(in the rows, 128 means zero)
Turns in one plane each, and the order they were made in; the first pair answered
zevig:
[135 135 136 114 126 159 131 152 140] => [139 136 139 112 129 159 136 152 136]
[ 95 107 134 135 103 145 110 150 154] => [129 109 148 122 138 138  85 149 157]
[123 162 125 181 161 115 153 103 136] => [ 98 149 118 185 138 124 156 108 144]
pag:
[113  99 104 134 108 157 129 125 101] => [111 105 127 133 120 167 131 157 121]
[119 124 100 142  98 116 136  81 118] => [114 104  97 121  79 140 130 126 109]
[151 130 127 128 128 117 103 106 117] => [148 120 123 118 118 126  99 120 111]
[116 130 131 112  78 112 109 139 144] => [116 140 143 114  89 112 110 147 158]
vik:
[173 133 137 145 168 115 151 122 108] => [166 126 142 159 171 113 136 110 122]
[ 98 111 120 116 104 125  77 104 176] => [ 81  98 114 117  91 150  98 136 160]
[146  83  86  97  87 149 129 147  46] => [175 116  93  83  97 121 126 123  44]
[164 136 147 106 154 142 138 154 117] => [169 139 150 108 161 129 122 137 128]
Pairs:
(two turns a pair)
[126 137 119 124 119 114 131 121 134] => [124 132 121 117 112 124 129 139 133]
pag pag
[127 119  88 137 116 118 150  72  83] => [101  78  95 117  93 159 125 143  97]
zevig pag
[116 128 154 164 170 137 134  65 120] => [110  79 119 123 115 167 124 104  72]
pag pag
[105 120 115 142 121 129 137 140 124] => [125 143 117 126 124 113 147 137 112]
vik vik
[130 112 129 126 137 128 106 130 154] => [152 127 121 120 144 112 118 110 136]
zevig pag
[156 126 127 117 176 144 139 155 109] => [144 145 122 129 164 136 170 148 105]
zevig pag
[118 124 139 113 128 133 102 124 188] => [137 145 135 114 144 113 114  92 177]
pag zevig
[145 128 155 149 122 162 139 153 129] => [157 150 157 151 132 143 145 126 125]
vik pag
[ 96 127 110 113  76 127 126 129 131] => [113 152 114 102  79 113 132 119 123]
vik vik
[122  87  85 150 125 142 145 100  89] => [134  70 108 128 141 166 117 150 103]
pag zevig
[109 123 107 157 124 124 132 110 108] => [117 132 107 149 119 123 142 116  97]
vik vik
[148 167 163 119 140 126 100 125 170] => [129 145 145 143 136 123  94  81 171]
vik pag
[102 204 158 141  79  95 174 128 154] => [ 73 166 155 155  66 102 128 121 188]
vik zevig
[151 138 120 138 159 137 178 137  83] => [120 148 107 156 122 122 186 111  92]
vik zevig
[132 137 160 113 127 152  84 165 166] => [149 155 166 120 150 140  90 150 164]
zevig vik
[107  96 118 175 158 159 164 133 140] => [145 138 121 140 155 142 197 142 103]
vik vik
[111 107 159 121 162 154 132 143 167] => [ 99 101 147 142 163 152 147 120 163]
pag vik
[166 137 128 108 143  86  77  70 125] => [154 135  96  87  93  97 117  94  77]
zevig pag
[102  73 126 132 113 151 101 144 124] => [136  86 129 107 125 152 110 162 102]
vik zevig
[ 79 118 146 144  90 148 119 160 185] => [ 96 162 161 150 112 137 160 161 182]
vik pag
[ 72  92 121 147  69 150 129 143 144] => [ 90 129 142 131  79 154 166 181 138]
pag vik
[ 93 156 117 155  68 109 152 116 141] => [123 109 140 137 120 119  60 122 173]
zevig zevig
[147  82 121 142 171 174 127 143  91] => [177 114 125 120 175 147 134 132  77]
vik vik
[122 112 133 117 125 145  90 155 135] => [144 151 150 122 158 126 111 144 140]
pag zevig
[ 94 122  95 128  84 118 124 106 110] => [110  98 122 105 112 140  79 151 129]
pag zevig
[140 134 143 179 162 122 151  80 116] => [ 98 113 128 192 126 137 147  88 129]
zevig zevig
[112 114 111 162 124 122 138  70 115] => [105  87 117 128  99 164 131 156 111]
pag pag
[131 112 129 100 116 169 154 195  98] => [122 148 159 132 143 160 172 192 139]
pag zevig
[148 108 112 129 168 149 136 129  89] => [153 131 109 128 161 131 152 112  85]
zevig vik
[105 138 106 117 105 126 126 114 125] => [102 122 108 111 109 137 110 127 127]
zevig vik
[152 139 119 137 132 106 117 105 125] => [134 109 107 138 117 122 103 113 122]
vik pag
[149 127 116 125 129 154 153 140 120] => [156 145 130 126 142 141 151 132 130]
pag vik
[114 150 123 125 100 108 155 102 147] => [102 135 124 133 102 118 146 104 154]
vik vik
[112 104 131 152 132 158 141 143 130] => [119 109 128 135 127 160 144 157 118]
vik zevig
[166 151 136 103 131 109 119 115 105] => [144 156 130 123 114  94 123  87 119]
zevig vik
[ 95 111 114 120  94 135 104 167 148] => [129 131 143 122 152 119  83 147 172]
zevig pag
